In the data rows, 128 means zero.
Here are some points, one per row:
[182 101  72  70  40 146 107  80  39  76 139 207 144 119 102  79  86 122  90 108 125 104  43 153  84 112  62  84  72 124 148  61]
[136 107 141 137 150 190 113  79  53   8 144 155 137 126  42 145  83 149 177 120  68 194 132 148  60  67  81  84 148 106  80 122]
[107 161 108 133  72  99 105  76  87 173 138 156  92 131  95  80 130 134 129 101 105 167 150 131  14  93  78 144 112 157 134 166]
[180 125  25  98  97 111  78 132 114  26  78 171 137  97 112 119  73 162 120 122 116 179 128 114 104 124  96 128 137 102  76  31]
[179  92 115 147 186 127 122 158 123  80 196 134 139  34 143 255 122 219  97 176 101 105  11 180 225 146  25  58 166  36 124   0]
[121 192 150 149 194 122 189 133 149 238 126 153 137 151 163 130 124 123 141 138 130 139 104 126 185 225 133 213 141 197 156 115]
[137 154 113 124 147 115  64 181 133 118 155 121 157 100 135 146 140 168  82 148 145  56 106 112 180 165 162 124 214 110 131  42]
[ 57 170 226 107 187 107 249 148 178 255 185  97  90  97 214 127 149 128  39 130 209  63 182 117 107 139 171 176 175 197 199 255]
[106  73 122 146 182 106 161 195 169  94 166 113 123  96 181 179 114 122 165 131 116  72 118 155 165 199 174  62 171  80  83  54]
[154 103 175  85  97 114  95  59  93 130  93 169 117 144  78  33 142 139 111  69 128 187 212 148  94 102  88 116  48  90 169 165]
[131 156 110 166 116 149 128 136  68 129 102 135 169 172  64  75 144 182 150 115 129 105  86 148 214 142  96 115 184 136 112 136]
[ 59  76 141 210  25 140 120 205 169 135  80 135 111 184 109 100  59 101 199 125 117 124 213 117  54 101 181 123 130 141 113 212]
[139 185 152  78 107 134 182  54 155 210 152 156 156 190 125  55 207 129 134  85 176 117 119 129  56  90 118 164 118 184 182 255]
[ 92 130 210 134 181  99 139  85 131 159 159 107 105 211 128 119 170  90 148 126 151 167 174 104  55 100  60 166 120 124 158 255]
[100 123  89 165 123 170  76 141 122  89 141 115 107 174 128 187 148 106 187 124 114 164 168 113  70  66 168 134 121 159  65 177]
[ 71 131 157 103 113 119  64  45 125 146 145 127 131 135 170  80 132  80 174 143 127 105 210 118  42 113  67 191  35 122 116 255]
[178  83 109  58 120 138  94 177  84 101 131 137 112 131  77  95  95 137 176  74  90 147  93 175 110  96  34  98 103  62 128 150]
[107 120 181  84 166 109 190 144 160 176 105  75 138 119 149 124 140 147  73 144 133 114 120 141 176 214 193 141 173 111 126  58]
[101 118 124 110 150 132 151 143 146 200 124 100 131 131 107 152 134 159 131 137 134  88 109 114 166 186 198 131 194 143 136  52]
[160 118 169 196 152  99 114 174 132  76 118  94 113 129 211 179 157 121 132 177 112  59 162 138 107 164 229  61 124 131  97  62]
[150 156 142  70 127 157  75 126 135  71 137 151 160 126  74 114  51 145  77 105 128 108  84 139 113  78  89 165 111 157 147  93]
[125 111  68 164  91 134  48 173 103  79  63  99 173 107 109 144  79 165 130 130  97 142  60 122 146 121  71 108 160  44 115  64]
[ 75 172  98 144 124 139 105 156 142 170  88  31 121  78  80  88 255 114 139 160 156 117 182 120 126 102 150 181 187 225 121 180]
[119 195 176 150 164 128 213 139 174 134 140  38 145 126 112 165 155  94 130 149 139  26 171 120 198 185 110 110 140 159 147 149]
[102 111  74 126 145 123 117 124 101  76 148 187 127 136  79 105 128 128 172 138 129 183 112 112  92  64  74  81 103 105 159 161]
[202 136 145  59 137 176 125  68 136  97 154 139  86 145 125 123  47  99 148  98 127 137 115 137  41  29 125  89  60  77 184 146]
[148 144  88 133 158 156  75 207 136 125 117 100 171 136 120 134  55 152 110 134 122  99  95 140 255 103 248 192 124 160 159 113]
[105 124  11  98 152 187  45  58  98   5 113 135 113 104 131 118 124 116 255 114  94 177  84 105 104 157 117 130 110 107 115 184]
[ 40  95 116 161  78 165 179 101 103  88  88  97 111 136  99  92 144  77 169 142 130 170 150  82  31 109 136  97  80 114 115 226]
[141  77 102 123  78 154 110  96 135  29  76 123 122  99  79  57 125 154 185 116  84 213 131 148 122 150 128  65 170 110  56  85]
[148 156  85 127 155 103  64 155  59 180 111 137 188 132 129 138 201 173  96  79 120 119  70 133 217 129  94 181 184 202 110   0]
[157 118  56 163 141 103  89 108 148  88 107 132 161 151 130 194 193 167 145 130 117 110  89 128 145  93 133 107 144 139 126  71]
[114  63 138 112 131 128 131 117 146  99 146 110  93 175  58 134  59 147 208 113 117 176 164 115  84 103 133  98  56 138 113 238]
[141  91   6  88 177 174  27 124  77   0 109 136 145 124  78  57 163 178 160 125  84 194  32 105 180 114  42 121 112  92  76 110]
[ 98 175 124 162 133 166  37 128 173  69 145 166 150 110 113 102 174 149 189  98 120  75 132  97 131 152 103 136 116 140  81 158]
[148  84 132 114 155 134  65 120 132 149 182 172  97 129  93 113 104  77 144 105 115 172 161 154  71 117  34 102  60 100 156 168]
[ 78 144 160 209  64  97  73 132 160 131 109 109  73 119 121 102 123  89 149 158 149 137 231  88 108 138  87 144  97 173 155 204]
[107 227 196 169 129  77 212 178 180 138 154 130 143 161 186 160  95  87 180 147 130  82 106 120 179 185 255 146 185 183  92 191]
[101 159  59 140  78  92 177 112 145 148 135 141 156 158 131 107  79 140 122 141 111  68 144 149 234 139 113 185  86 134 135  75]
[119 178 173 145 167 126 182 169 139 163 114  75 147 164  96 139 176 145 134 127 144 115 176 123 148 124 126 197 133 181 165 112]
[174 177 194 171 150 102 209 163 159 173 152 129  81 152 212 161 126  71  37 120 198 133 179 124  85 149 190 144 130 116 133  93]
[174 179 201  94 174  71 218  77 150 242 187 144 128  71 218 139  96 107   0 124 155  99  83 139 182 105 156 118 155 172 153  76]
[134 154 108 127  72 156  74  80 115 180  81 159 153 111 147 122  72 198 162 126 138 133  27 141 226 134 134 167 165 180 125 140]
[ 75  48 119 122 113 113 135 129  77 130  95 124 151  76 145 227 125 187  80 129 107 191  27 142 213 144 155 121 158 109  68  58]
[104 103 111 174 150 129 153 115 127  90 100 145  82 176 107 104 141  88 182 151 147 205 215  95  86 108 156 148  74 111 145 195]
[142 162 192 110 130 121 173 195 186 205 104 107 106 112 183 167 182  66  56 164 130  96 199 134 138 187 185 126 176 120 100 214]
[150  76 179  85 195 117 253 126 153 192 130 146 169 120 169 152 103 162  58 124 175 112 140 142 193 181 190 131 151 151 182  18]
[148  78  39 124 181 155  63  86 100  81 147 141  78 149 121 217 162  72 139 142  99 184 144  82  28  90  70 110  70  98 120 212]
[199 113 140  80  22 123 142  55 107  98 154 159 101 171 105  59 119 108  72  86 128 188 115 139  93  88 144 100  50 120 170  63]
[166  95 136 122  82 144  84  51  93 113 136 155 130  99 112  60 111 121 114 113 148 131  84 137  46 103  37  96 105 107 151 167]
[115 155 141 102 106 129 147 191 151 220 168 116 163  82 164 170 158 144  34 164 142  57 134 119 177 155 154 131 142 114 118  12]
[162 178 195  94 119  63 228 162 126 234 117  82 114  75 205 166 174 125   0 123 184 143  75 156 173 185 119 176  93  88 135   0]
[138 135 155 131 110 112 253 191 146 168 154 101 108 106 150 148 122 100  65 175 143 171 145 123 124  99 228 112 149 116 148 131]
[128  78  68 157 117 179 121 161 110  47  64 164 128 137 110 174 170 129 248 146  63 100 112 133 166 120  62  73 169 112 100 124]
[115  78 225 193 131  80  98 123 185 175 137 102 120 117 214 120  98  51 133 149 144  23 233 114  77 155 255 141 144  72 129 191]
These points spread out most along one direction. Take the direction at right angles to it along which they spread out most. Go by this last direction. For each point below, how far along it does it lie, from 0 to 99? The average is 50, and the first point in the table lies past the average. One standard deviation of the points above along it is 16.
[148  78  39 124 181 155  63  86 100  81 147 141  78 149 121 217 162  72 139 142  99 184 144  82  28  90  70 110  70  98 120 212] 41
[179  92 115 147 186 127 122 158 123  80 196 134 139  34 143 255 122 219  97 176 101 105  11 180 225 146  25  58 166  36 124   0] 91
[104 103 111 174 150 129 153 115 127  90 100 145  82 176 107 104 141  88 182 151 147 205 215  95  86 108 156 148  74 111 145 195] 30
[107 120 181  84 166 109 190 144 160 176 105  75 138 119 149 124 140 147  73 144 133 114 120 141 176 214 193 141 173 111 126  58] 58
[131 156 110 166 116 149 128 136  68 129 102 135 169 172  64  75 144 182 150 115 129 105  86 148 214 142  96 115 184 136 112 136] 61
[178  83 109  58 120 138  94 177  84 101 131 137 112 131  77  95  95 137 176  74  90 147  93 175 110  96  34  98 103  62 128 150] 57
[ 71 131 157 103 113 119  64  45 125 146 145 127 131 135 170  80 132  80 174 143 127 105 210 118  42 113  67 191  35 122 116 255] 22
[100 123  89 165 123 170  76 141 122  89 141 115 107 174 128 187 148 106 187 124 114 164 168 113  70  66 168 134 121 159  65 177] 40
[162 178 195  94 119  63 228 162 126 234 117  82 114  75 205 166 174 125   0 123 184 143  75 156 173 185 119 176  93  88 135   0] 62
